Each path below is one point turned by a fixed rotation once a step. After each direction that follows a path, write how fast that rotation turns it, in degrees per step (0 if it stays still).
Each turn is a multiple of 5 degrees from 10 to 175, or 0.
Each row of a path follows its step; steps can be skipped.

step 0: [  5 -12  21  -4   1  46   3 -15 -15  20   3  -5 -15  16  18   3  22   9
 -10  14   5  23  -2   3   3  -9 -21  10  25  -4  -6  -5  -8  -1  -7   7
  12]
step 2: [  1  10  18  13   3  -1   2 -33   1 -14  -5  14 -20  10 -20 -27   3 -24
 -27  -4  10  -7   5  -1  21 -20  -1   0 -19  -6   1 -12  17  17  -1   7
   2]
step 3: [-14 -17  17  30   7  16  12 -21  -5 -23   4   0   9  12  10 -13  -8  -1
 -45   5   2  -5   1  11  -1   9  16   2   5   8 -17  11 -12   7 -17 -13
  -3]
step 5: [  6  22  -3 -12  -3 -12  -5 -13   9   1 -29   0  -7  11  19 -24 -11 -11
   6   8  12 -10   7  26 -20 -19  14  -1   4  14  -4  -1   4   2  -9  -1
  42]
step 6: [ -7  15   9  -3   4 -20   7 -22 -18 -14   7 -28   8  14  15   4   8  -5
   4  -4  -6 -33 -12  26 -18   6   9  -7  -4  25  -8  17  -5 -18  14   7
  -3]
step 7: [ 30   1   7   1  20  -9 -23 -14 -24  -6   7 -21  -3 -14  10  -4  16  11
  -3  21   5 -19  -2   4 -10  16 -11  20   0   9  24 -18  16 -20  -1   3
  -6]
step 8: [  6  -3  -3  12  -6   5  -9  -4  -1  12   7  13  -6 -11  37  -7  19  17
  14   8   8  -6  41   7  15  23   3   2   9   9  -6  -4  19 -19   3  -2
  24]
step 11: [ 11  -6   4  10 -19  22   6 -14  38  -7  -2 -10  43  -6  18   4 -16  22
   2  -4 -15  -7  12 -13   5  24  -4   2   8   1   0   6  -6   3   2   5
  -1]
[ 2  1  0  2  5  4  2 -6 -7  4 -6  2 -5  4  0  2 -5 -6 -1  9  1 -3 -6 -1
  3 -1 17  4 -6 -5 -6  2 -3  0 -3  1 -1]
25
[ -3   1  -3   1   4   1   1   0   3  -9   3  -6  -1   2   4   3   1   1
 -11  10  -5  -1  -7  -1   3  10  -8   3  -6   3   5   6   2   7   0   4
  -4]
95
[ -5  -3   4   6  -5   6  -2  -3   7   5   0   3   1 -12   1  -5  -4  -4
  -5   3   2  -4  -1  -3   8  -4  -3  -1  -4   4  -5  -4  -4   5   7  -7
  -6]
45
[  6 -10   7   2   9   1   6   4  -7   0   2  -5  -1  -2   0   0  -1  -4
  -1   3   3   2  -4   3  -3  -2  -4  -2  10   1   3   4  -9  -4   0  -6
 -11]
110

step 0: [  4   1  -9 -12  11   6   1 -11   6  13  -4   6  -3 -11 -12 -20   7   5
  -3  -4 -12  33  11 -21 -25   6  -2 -31 -17  15  17   9 -17   9  -7  35
  -6]
step 2: [  6  -8  16  -9  16  25   8  33   7  -7  -8   4   6 -20  -5  -4   7   1
  29   9 -22   6  24  -6  -3  -8   1  31  25  -5   8   4   2 -17  13   7
  -3]
step 7: [-18 -15 -22  18  10 -21   4  -7  -2 -17  10  -2 -15 -16 -12  -4 -11   5
  11 -26  -4 -10 -10   3   6  -3  13  16 -24  21 -29   1  24  -4   6  -8
 -21]
step 8: [-14  12  10 -17  17  25   6  19   5   7 -12 -11   3 -19  -8 -16  -3  16
  21  14  10  11  10 -13 -15   5 -22  29   5   1  18  -6  15   8 -19   4
 -21]
step 9: [  4  -2  -3  42   5 -22  13  -5  -3  23 -20  -3   7   1  21 -23 -11  12
 -12  14  -8  -1 -23 -19   7  -3 -11 -12   6 -13  -8  -7  -4 -15   2  22
  -5]
step 11: [ 16   9  10 -17  26   2   2   9 -22  27 -15  19  -7  -9  -8  -2  -3 -23
 -16  19 -16   5  19  23   0  15  -1 -22  -2 -13   0 -16 -18   2   1  -8
 -10]
step 12: [ 13  19  -9 -15 -31   4 -11 -18   3  -2  21  13  23  11  -1 -13   5  -3
 -28 -14  -7  -5 -11  -3 -15  -9  -4 -12  -6  15   1  19 -20 -26  10  12
  -4]
step 15: [  9 -15 -10  27   0 -31  12 -15  16   8  -3   9   8 -15   1 -14  -7  20
  -9  -6  -9   8  -6 -23   6 -31  13  17   6 -21  -4  15   6   6   0  21
  15]
[  5   9   2  -5 -10   6  -2  -5  -6   3   7  -7   3   3   0  -5   0   0
   6   0   6  -7  -4   2   2   1  -5   7   0   7   8   2   5   1   1  -2
   3]
170
[  2  -2  -4  -7   4   2   4  -3   1   4  -3  -6  -2   2  -7  -3   4   0
   1   9  -1  -4   3   3   1   0  -3 -11   6   8  -4  -2   1 -14   1   8
   2]
35
[ 4  6  3  1  0 -4 -8  5  2  9 -3  3  0 13  0 -5  6  0  0  1  1 -2  4 -6
 -5  7  7 -2 -1  1 -2 -6  3  4 -8  4 -4]
130
[  0  -6  -5  -6   2   2   1  -1   0   6   5   1   0   6   4   1   8   6
   4  -5  -5   3   4  -1  -1   3  -8   2 -11   1  -5   8  -2  -2   5  -6
  -8]
60
[ -7  -1  -6  -9   2  -6   0 -11   3  -2   4  -5   3   1  -4   1   1   0
   0   7   0   5  -3   0   1  -2   4   7  -6  -2  -5  -1   7   7  -9   6
   2]
45

step 0: [-17  18   5 -25  -1   3 -15  -8 -22 -13  -2   1 -14   0  19   6  -9  16
 -12 -21  -4 -18  28  -6  -6 -19 -27   3   7  -1  -4  -6 -10  31   1   7
  -4]
step 2: [ -5  14  -8   8  -3  22 -20 -20  -2   5   2  21 -10  -3  26  -4  -2  -6
  14 -10  18   9  20 -17  15 -11  -3  28  -8  18 -23  -8 -11  24  -7   0
   0]
step 5: [  6   8  -3  -1  -1   6 -14 -10 -11  14   9  -4   3  -5  22 -18  43 -24
  18  -7   2  -1   7 -25 -19 -12   9  -4   5   1   1   4   8  33 -10  -5
 -10]
step 8: [ -9  25  10  -7 -28   7  -3 -14  -2 -16  -1 -11   9 -33  14  10  20  -8
  27  -4  -3 -14   6 -11   0 -18   8   5 -13 -13 -23  -7  16  -1  10  -1
 -10]
step 11: [-16  11  -9  11   9  15   9  -7 -38 -14 -17   3 -11 -17  23  -5  15  -1
  14 -37 -10  -2  17  10  -3 -19   3  -8  -4  -3 -14   2  -3   1  -1  23
   3]
step 12: [  9  11   4   5   8   2 -24   6  -3   0  -8 -19   6 -26  -2  -5   8 -12
   5 -15  -4 -21   9 -27 -13 -34  -1 -14  12   2  -9   8  25  22   5  18
 -10]
step 15: [ -7  29  -7 -17  -6  15 -26 -16  -2 -13 -13  -1 -16 -21  16  12  -1  11
  -2 -16  -7  -4  14   3   5 -32  11 -12   8  -1 -21 -21   3   2  19  -7
  10]
step 16: [ 11  16 -14  -6 -21  14 -31   0 -10  -1 -30   0   0  -6  18  -4   5 -12
 -10   6  -8  -2  27  -7   0  -3 -22   2  13   6   7  13  26  31  -8  -5
  -1]
[  4   1  -5   9  -3   1   2  -1  -8  10  -2 -14   0  -1   0  -3  -2   2
  -1  -1   1  -1   9   0  13   5  -3   2   2  -4   1   1  -1  -7   2  -1
  -4]
145
[  5  -3   1  -9  -4  -4   0   4   5   5  -2  -2   3   2   1  -7   0  -7
   5   9  -9  -3   9  -6   1   2  -1  -6  -5   0 -10   2   2   4  -3   1
  -2]
95
[ 1 -5 -1 -2 -6  2 -1 10  1  2 -5 -5  1  6  4 -3  9  1 -5 -8 -6  8  2  0
 -5  1 12  1  2 -1  7 -4  1  0 -4  1  5]
170
[  4   6   7  -4   1  -7  -4  -7   2   2   5   4   3   2  -1  -6   2  -6
  -1 -16  -5  -1  -2   4   3   4   1   7   3   0  -7   3   2  -6  -3   1
  -1]
120
[-5  5 -4 -4 -9  2  0  0 11  1 -1  2  1 -4  3 11 -8 -2  1  3  0  6  6  3
  2  3  3  9  3  1 -2 -9  4 -3 -3 -4 -3]
55
[ 1  1  0 -5 -7 -4  4  6 -5 -9 -3  0 11  2  0  3  3  5 -3  1  3  0 -2 -1
  8 -5 -5  9 -7  5 -2  1 -6  1 -3 10 -4]
40

step 1: [  1  -3 -15  10  -1   3  -2   9  11 -15 -20  -6  -4 -15 -45  26  10  -3
 -13  20  19  11  -7  -5  -2  18  -9  11 -15  20   0  25  -6 -12   2  -6
 -13]
step 4: [ 11  -4 -32  -4  -3 -13   0   3   2  15   1 -26  11   1  -6  -6  20 -33
  10   8   5   6   1  -3  12  43 -16  17  -3   3 -15 -22   4  -4   0  10
  10]
step 5: [  1 -12  34  -7 -14 -19  -9   7   5  -7 -19   9  -7 -15 -16   8  13   4
  25  32  -6  -5  -4 -16  -3   5 -12 -17 -28  19 -11  -1   0   9  20  -7
 -10]
step 7: [ -5   8 -31  -8  -8  13   2  16   2  -1 -16 -12  -3   2  -6  -8 -10   0
 -11   7   2  -7  13  21 -20  -9 -28  18  18 -14  -1 -11 -13   1  20  -7
  41]
step 10: [ 13  21   7  27 -11  11  12   1   3 -16 -26 -25  -7  17  11  16 -13 -14
   3  29  14   5 -12   0 -13  -2   0  13 -14   2  19  15   5  10   0  16
  20]
step 13: [ 24 -11  23 -16  -1 -20 -11 -20   4  -8 -11 -11   8  14 -10 -11  -3  -6
  11   3   9   5  -8 -22  -3  20 -10  25  19  -7  33  -7   1 -11  12  18
  12]
step 15: [  4  15 -13  13  22  33   4  14   5  23  -6 -16 -19 -21  -6  -5   8  21
 -19   1  20 -17   2  -9   0  20   4   8 -28   4  -9  -8  -7 -11  11  -6
 -10]
step 16: [  8 -11  -8  -1   4  -1 -14 -10  -1   1   7  -3 -29 -11 -20  11  13  17
  18  19   1  12  11  -1 -15  -1   5  16  26 -13  10  -4   3  40  18 -17
  13]
[  7   5   8  -1   9  -2   5   5   1 -12   2  -1   2  -4   0   7  -2  -6
  -2   8   6  -8  -4  -2   4  -2   1   0  -8   7  -4   1   2  -1   0   1
  -1]
80
[ 4  1 -4  4  3  2  7 10 -1  8 -4  7 -4  0 -3  8  0 -2 -4 -4  4  6  2 -2
 14  3  2  1  2 -2  7 -2 -4 -6  1  2  6]
125
[  4  -1   2   5   2  -3  -1  -5  11   0  -3  -2   0 -10   2   0  -7   0
   6   0   1   3  -5  12   5  -3  -5   7   3 -10   1   0   4   1  -5   2
   2]
110
[-10  -3  -1   2  -5  -2   3  10  -1   1  -1  -4  -1  -1   1  -5  -2   1
   7   2   7   5  -6  -7   2  -2  -3   3  -7  -4   2   9   0   0   2   8
 -10]
80
[  1   6   2   1  -1   3   1  -4   7   2  -2  -2  -3   3   1   7  -7   2
  -2  -6   0   8  -3  -4  -8   9  -2  -1  -6   7   0   5  -6   1 -13   0
  -1]
160
[  2   5  -7   2   3  -3  -2  -5  -5  -1  -2  -5   1   4   9  -2  -5   3
   5   4  -1  -2  -3  -5   2 -11  -2  -4   5   3   4   2  -8  -7  -4   7
   9]
100
[  0   3 -16   0  -3  -5  -5   4  13  -5   4  -2   4   4  -4   3   0  -5
   1  -4  -2  -2   2   0   2  -5   6   0  -6  -2   1  -5  -4   1  -1  -2
  -5]
140
[ 0 10  0 -3 -6 -3 -1 11  5 -2  3  9 -1 -6 -3 -1  1  3  3  4 -5  3  3  0
 -5 -4 -3 -7  4  1 -1  9  4  6 -1  0  9]
160
